Each path below is one point turned by a fixed rotation once a step. After each direction that follows a path, write how fast that rotation turns it, in degrees per step (0 if it stays still).
Each turn is a multiple of 5 degrees from 10 to 175, or 0.
Each row of a path follows its step; steps can be skipped.
Path 1:
step 0: [3 16 3 26 -15 -17 -9 12 16 15 2 1 -33 -10 0 -4 9 -13 -2 34 -22 -3 -31 -10 10 35 -26 -33 18 -12 35 -11 0 8 -19 -5 7 14 27 25 -21 -26 -19 -2 -18 -2 7 2 -45 7 16 -6 -9 -26 -10 3 -30 44]
step 3: [-51 12 22 -31 14 21 -13 9 -9 9 29 5 -25 -43 1 -4 -34 5 -7 11 10 -10 28 21 -6 1 25 -8 18 -16 30 -1 -33 19 -8 -4 3 -4 -25 0 12 34 13 -4 -4 3 -27 -12 -29 8 -1 -39 -6 -4 10 -8 24 -2]
step 5: [8 -5 -12 15 3 -12 -8 19 22 -3 23 -8 24 7 19 9 -13 -7 -48 -22 -13 -29 22 -17 6 -14 -21 12 11 -23 -25 4 25 18 0 -10 37 58 17 -1 -29 -8 7 -9 12 12 -3 15 -20 -7 -12 -17 -22 -31 2 -17 -3 26]
step 6: [1 -14 -25 20 -21 40 -3 -48 -10 -27 37 -25 16 10 -6 -4 5 17 2 8 -24 -15 -8 -5 14 16 23 14 -22 -21 -5 -11 -10 16 5 -32 2 -33 24 5 16 -10 20 -5 -21 -25 7 -16 -6 30 24 8 -10 10 -34 16 20 -8]
step 7: [1 -1 -5 11 -2 8 -14 7 23 20 -34 -2 -7 41 -25 -3 -11 -13 -19 -34 8 -30 10 27 5 39 -5 -26 19 49 -5 29 20 -11 -26 17 -8 2 -10 -19 31 -20 -15 -11 -6 -16 16 -12 31 5 -6 21 10 5 -15 -14 6 7]
step 8: [-16 -34 -23 -21 -5 -26 31 15 -31 -17 8 32 20 8 5 -10 -14 -2 -12 6 41 5 26 33 -1 -11 27 -15 0 -32 33 -11 -11 13 1 1 -24 -12 37 -10 8 1 3 -6 -17 -4 -10 -9 12 -45 -18 -9 1 -17 6 -4 -22 2]
step 9: [-12 36 27 -23 3 8 -3 -5 -18 24 -6 23 -3 19 -8 24 -4 10 20 24 41 25 -45 -46 11 5 -10 13 3 1 -5 4 11 -36 -39 -30 -6 -18 5 -4 -8 20 6 16 7 -27 24 -5 0 10 -2 -16 3 -22 -17 4 -12 1]
step 10: [27 2 2 4 -8 -30 -17 9 2 -2 -17 -4 -27 -22 -29 4 1 9 -17 -16 -6 13 17 8 48 -44 -27 -13 -5 6 11 -4 22 0 -8 -8 5 10 -4 -10 4 -17 -7 28 9 -6 6 13 -39 -14 1 -1 -61 25 42 -2 2 -6]
step 11: [13 -23 4 14 16 -19 -8 -4 -12 13 13 -24 37 -31 1 11 -10 -34 44 29 -11 11 -26 -2 -19 13 -17 14 4 -1 23 -5 -9 27 38 -20 24 -7 20 -14 -12 -18 -8 -30 23 -5 5 -7 -3 -3 -25 22 -11 17 -27 33 12 -8]
step 13: [-15 0 -30 -8 0 10 33 31 -11 -30 7 27 21 -3 -16 9 -35 21 27 -7 -6 -28 16 19 11 -26 0 -7 -25 9 14 -10 3 6 12 29 -12 10 -66 11 -15 12 20 -10 -26 6 -2 5 20 -4 -2 17 6 17 -1 34 2 -5]
step 14: [-2 5 26 3 24 1 16 -7 16 20 24 -6 -31 16 -19 -27 23 10 10 7 15 -22 -17 -10 6 -16 19 52 6 3 -3 11 6 17 -3 24 17 3 9 -22 -27 35 22 -6 28 -4 -15 -23 13 0 -44 -10 30 -23 -3 -21 -11 26]
[2 -3 -1 3 -2 -5 6 -6 -12 6 6 3 -7 1 -10 1 6 -2 4 6 1 -6 2 -9 2 -3 -6 5 -6 3 2 -4 0 -9 4 5 0 -2 -13 -6 -4 -9 -9 -1 6 6 -5 -5 3 -6 -5 0 -1 0 0 8 -5 -4] => 20
[-4 -7 2 0 -5 -2 -2 3 -2 0 -4 -7 -7 -6 9 -6 -2 -4 1 5 2 3 -9 8 -6 11 -9 1 5 0 1 -2 3 5 -2 13 1 -5 2 -2 4 -9 3 -4 4 1 -7 -1 2 -12 -6 5 -2 0 -1 -11 -3 2] => 100
[8 -5 7 -4 -7 14 0 0 -1 5 2 -4 7 4 -4 -11 -6 -3 -2 -4 -6 1 -5 3 3 0 -4 -3 -3 1 5 -7 2 -3 -4 1 -5 2 -8 1 0 0 -3 -4 -4 -2 9 8 1 1 -10 -5 3 9 14 -2 -3 -2] => 120
[0 -6 2 -1 2 -1 0 -2 -4 10 10 7 -11 -4 0 5 -5 -2 -2 -2 -5 2 -4 -4 4 4 7 1 1 -2 -5 -3 3 0 7 -1 -2 -1 4 17 -1 5 -4 -4 -1 -11 2 -10 -3 3 -5 2 5 2 -4 -10 -1 -9] => 130
[-3 2 5 -2 0 -2 -6 8 8 -9 3 2 -7 6 -4 1 1 3 -5 -3 2 -6 9 -4 -2 1 -8 -4 5 -1 2 -4 -1 10 -1 -2 3 7 -2 4 -6 -9 -11 6 -3 -6 1 0 -4 -13 7 -6 6 9 -2 -3 -5 -4] => 145
[-2 -9 0 -11 -1 -1 -6 4 -5 2 -4 1 0 4 -3 -5 -3 -8 -8 4 2 2 -12 -6 2 -7 7 4 0 -11 -12 1 -5 4 -3 0 2 6 -3 -4 1 -7 -2 0 -5 4 -3 11 -1 2 4 3 5 -6 -8 3 3 -9] => 110
[11 -3 5 -6 3 5 -8 -4 -3 0 8 -1 -2 1 3 -4 0 -4 -9 -6 -1 6 3 -2 -2 4 2 -11 4 3 5 7 -1 1 7 -1 -7 -1 1 -3 2 -2 0 5 7 -2 -11 -3 7 -1 -1 4 0 7 -6 12 14 4] => 80
Path 2:
step 0: [10 6 -18 -12 2 -17 -35 21 -22 22 -7 10 -34 3 22 -13 14 30 -42 -7 -24 20 6 -32 -9 11 8 -10 13 18 -16 -3 16 22 6 20 -32 -10 19 -13 0 23 6 6 -49 -3 -14 17 -5 -2 32 19 35 -16 -12 1 0 -25]
step 1: [-22 27 -26 -28 -3 1 30 -22 -27 -31 -9 -6 -16 2 -5 18 -23 -8 -31 5 33 11 2 1 1 26 -2 -22 6 -11 -45 -17 -4 39 -5 3 -8 23 -24 -12 -34 -34 -22 4 20 22 -19 -6 -9 10 6 -12 -27 14 -5 -12 13 -9]
step 3: [-7 -17 9 12 -34 27 -8 -20 40 -14 13 19 -12 26 7 -9 21 7 9 22 -14 18 -2 0 25 -2 21 12 -5 43 -28 -5 -4 12 11 28 31 -11 5 18 18 -35 5 0 42 -35 16 1 9 -10 -7 -9 33 14 -22 27 17 -4]
step 4: [-15 8 -8 0 40 3 9 19 -11 22 -4 28 -16 34 13 -28 -30 15 -27 8 15 -7 7 -11 -28 17 -7 -13 -47 15 30 -16 41 -15 -7 14 -2 -11 25 18 15 0 4 -10 -8 -45 -10 -13 0 36 -10 11 -2 -11 1 -18 4 -17]
step 6: [-34 11 -6 11 -17 6 -20 -9 -19 -10 17 -15 8 -9 -8 19 -7 26 -7 -11 -11 13 2 -6 -24 15 30 -28 21 -31 9 14 18 -16 8 20 20 -13 -26 11 18 13 6 12 6 42 -3 -13 -47 22 -22 -33 13 -8 8 17 2 54]
step 7: [-2 14 5 13 -2 8 62 -12 1 29 26 17 -2 0 -39 -19 12 1 -11 -2 -51 8 -18 -20 18 -17 -27 27 3 5 -18 -26 -4 6 -20 -27 20 -3 -6 5 8 -3 10 -9 -3 8 -3 16 3 12 26 -21 41 -10 -16 28 30 0]
step 8: [-25 22 39 47 14 -15 -3 -4 21 -23 -9 6 -4 -9 -2 -13 -21 -9 23 31 31 -2 -7 7 -2 3 -8 -4 -5 18 -12 -14 28 -5 -28 -14 -21 -7 -18 -1 -29 -10 4 -32 15 -51 -11 -12 27 25 2 -1 1 -11 14 -5 -30 33]
step 10: [8 -2 -41 19 -7 12 9 -25 -3 17 -21 19 -19 -9 20 -2 -1 4 35 -1 16 2 -15 -22 19 12 20 4 -25 -48 3 15 27 24 28 32 -1 -2 7 -2 2 -30 -10 -1 -4 26 16 15 -29 -28 0 -23 28 -23 5 -30 -14 30]
step 11: [12 2 -13 26 4 -16 9 27 -9 -3 -25 5 26 -18 -23 -18 -13 -22 -21 14 -40 41 -13 -17 -40 8 -5 -4 5 -17 -7 -22 -14 9 -18 -21 -4 -8 -13 46 2 -3 5 34 -35 2 19 30 -19 11 16 -3 -19 -3 23 -21 19 -4]
step 12: [-8 28 30 13 -12 -6 -4 -18 -16 5 -32 -1 6 -28 19 -18 52 14 0 22 4 33 2 28 -9 14 6 23 13 28 -45 14 7 6 -26 -16 -13 31 -17 -35 -29 29 -13 6 13 4 0 -7 -7 3 -9 11 25 0 -21 3 -8 -7]
step 14: [19 16 -7 2 -11 -18 24 -47 -36 -23 -7 22 -13 19 33 -8 17 0 21 -17 5 10 -3 -1 6 -25 -23 -11 -18 -18 1 -13 -15 0 34 27 17 -15 -13 -15 4 -21 16 -23 -10 -33 -7 7 24 -35 4 -4 -4 11 15 -30 43 -19]
[12 2 8 -4 3 11 6 -7 -3 4 2 -3 6 -2 2 1 7 -6 -2 0 4 8 3 -3 4 4 5 -2 3 3 6 1 -4 2 -5 -2 -3 -5 -14 -4 7 -6 1 1 -2 -2 -2 0 0 15 8 -4 2 7 -2 2 -9 2] => 70
[-1 5 -12 10 -3 6 -2 3 8 2 -9 -7 0 -6 10 1 -9 -2 -11 -2 1 2 7 0 -1 -9 -3 9 1 0 1 4 -2 -3 -1 -2 7 -5 -5 -1 -4 3 -6 5 -6 2 -14 -3 -8 0 1 -3 5 4 -3 -1 1 -3] => 65
[5 1 6 -1 -1 -8 8 7 4 -5 -8 7 10 3 -4 0 4 -2 1 -1 0 0 4 -3 2 0 2 2 0 -12 -4 7 3 -2 5 -9 2 -1 -4 -6 -8 -1 -3 9 -3 -4 1 3 -2 -4 0 3 12 -9 14 0 -9 -2] => 25
[0 -5 -6 -2 -6 2 -1 -1 -8 -9 2 -4 1 -6 -5 -3 9 7 0 -4 2 -4 -11 -3 -6 -12 0 6 0 -7 10 8 0 10 0 -1 13 -6 -6 5 -2 -10 9 0 1 2 5 -2 -1 -1 -1 -2 -1 1 0 -2 -2 1] => 90
[5 -8 6 6 1 -1 10 6 6 -7 -4 2 -5 -2 12 2 3 2 1 -5 4 -8 9 3 3 -5 0 -1 -11 7 0 6 -2 -5 0 0 -2 0 -10 9 -1 0 6 -10 3 -4 4 1 8 3 -3 -3 1 -7 -4 8 7 -2] => 70
[4 1 -7 9 8 -4 6 -1 -1 3 7 0 3 0 7 7 -2 -8 -11 3 2 -1 -6 -3 2 9 -5 0 -6 -5 3 -1 -4 0 -10 0 3 1 7 -5 -5 -5 10 -1 9 1 3 -9 1 -4 9 -6 1 -4 7 -6 3 -5] => 115
[9 1 4 9 1 -4 4 -1 2 5 -4 -5 -4 -3 0 -1 -1 4 6 -3 1 10 -14 -1 7 -3 8 7 -5 -5 -7 2 1 2 -6 -9 -1 0 5 6 3 7 2 -11 -4 5 -5 2 -4 -1 -4 -1 -11 0 7 0 -6 7] => 25
Path 3:
step 1: [2 -22 -6 3 -13 -17 13 0 27 22 36 -12 -24 -14 4 -7 18 -19 12 -14 -5 28 18 19 -33 8 30 3 0 -9 20 13 19 56 9 -18 3 -5 4 -28 24 60 -15 -19 23 -25 -11 15 -3 33 28 -2 12 22 1 -11 -17 -28]
step 4: [3 2 12 2 26 -28 15 11 29 13 4 -38 7 7 1 23 26 25 25 -16 -2 -5 -4 -23 29 -41 -23 -5 -12 -39 11 -23 -26 4 4 5 24 8 27 0 -11 25 -2 -34 7 13 1 -25 2 26 -54 6 -23 -8 -6 -41 1 22]
step 5: [-1 14 15 -18 33 7 19 18 15 20 -15 -11 0 6 -9 17 -34 -1 -23 -1 -42 -15 44 16 1 12 34 4 17 3 -8 -7 -9 5 10 -24 9 11 -37 45 -22 -7 32 13 -14 42 -46 9 7 -6 -1 25 -2 -28 10 9 -27 -18]
step 6: [11 -17 -8 -12 -20 -3 -10 -47 13 0 -6 -25 22 36 20 -34 2 9 -7 -5 -24 -19 11 1 3 39 -11 17 -11 -30 -1 7 -11 -29 -34 37 33 10 27 4 9 -50 -12 -14 -20 -31 -11 -19 31 -6 -9 -11 3 1 -11 18 -12 -24]
step 7: [2 -38 6 9 7 -13 -6 21 -6 -9 22 7 25 -10 33 4 -29 -20 3 -13 -21 -39 -3 32 9 -22 8 1 20 0 -29 18 23 16 -2 -36 -35 -16 -21 -2 20 2 -46 -29 -3 7 3 -4 21 1 0 -47 -15 1 -22 -48 -11 -16]
step 8: [6 -7 -14 -21 8 -31 13 -10 1 -8 20 17 17 -20 -12 -38 11 11 -30 -16 1 18 28 -3 -15 12 -39 5 18 45 -7 14 -2 21 -18 17 13 -2 -15 -6 39 11 25 -15 -5 19 14 8 -24 -26 -15 -32 1 -26 62 15 4 17]
step 9: [14 -19 3 1 -3 19 -23 15 -14 0 -38 33 -12 29 19 12 -32 0 -11 14 5 8 -9 -18 14 -5 -11 -18 8 31 -10 -27 -21 8 19 -5 -14 -9 30 -35 -2 -43 1 -10 -29 2 14 12 35 1 29 -8 -23 -18 1 24 61 24]
step 10: [13 -3 -45 -3 -12 2 19 -30 -11 3 4 -20 -16 -4 -20 29 -22 22 12 10 17 33 20 10 -2 -6 -41 28 12 2 9 20 -3 12 7 19 -20 16 -19 12 4 3 2 -26 28 23 17 4 14 12 -14 15 2 44 -44 -39 15 44]
step 11: [-9 26 16 -19 26 11 13 44 13 -36 -11 -2 6 8 -11 11 0 23 -8 38 -8 -17 -14 -7 32 35 -26 24 17 -27 9 -28 -14 4 10 -9 -20 -29 -13 29 3 28 -2 6 -7 8 -19 -20 -48 -28 21 -6 6 16 -7 33 13 19]
step 12: [-1 12 17 -21 -38 10 -53 -20 3 11 13 -16 -34 31 -17 -3 9 -12 8 -1 5 36 12 10 -10 31 34 9 26 -23 2 -24 21 26 -35 3 -7 14 -38 -6 0 -9 3 1 -27 -29 3 19 19 -12 14 20 19 35 11 17 11 -23]
step 13: [4 -19 3 43 -31 -3 9 -11 31 -18 16 2 -31 -2 7 -13 29 -26 -14 20 18 9 -21 11 -24 -18 22 13 -26 -37 -15 -1 -28 16 36 2 -21 -37 24 7 -1 2 -14 -12 33 -21 6 -17 -8 -26 -7 -50 -2 10 -24 -11 -18 -6]
[3 -1 3 -7 -4 -1 1 -8 -5 9 0 -1 6 -5 -8 -9 -1 5 13 3 -5 8 4 -2 -13 5 5 7 -1 3 8 0 -7 -3 2 5 3 4 -9 1 5 2 5 -3 6 -2 6 -5 1 3 8 -4 1 0 4 -8 -3 1] => 160
[-8 9 -2 1 4 3 -5 -5 2 -8 -2 0 9 2 -1 -5 -8 -3 -6 5 -1 5 -5 9 -4 -3 -9 -3 5 5 4 -1 -8 -5 -1 -10 4 -10 3 3 3 7 13 2 -6 0 -5 0 0 -1 2 5 -1 5 8 -4 -8 -1] => 120
[8 -2 -1 3 2 6 7 2 -2 2 -5 -6 8 3 10 1 1 3 -7 0 7 -1 2 -7 -4 6 1 3 3 4 -1 -6 10 -9 -3 -5 13 -2 -2 -5 0 3 9 -1 9 -5 -4 -8 -3 -10 5 -2 5 0 0 9 7 -2] => 130
[-1 -5 -1 -1 0 1 8 0 -7 3 2 5 -10 -5 2 5 -11 5 -5 4 6 2 -11 -7 4 4 -7 -2 -2 1 -1 -6 -4 -2 4 -1 8 1 1 -9 -2 1 2 3 1 13 11 -3 3 7 -5 6 2 -1 11 -7 3 0] => 60
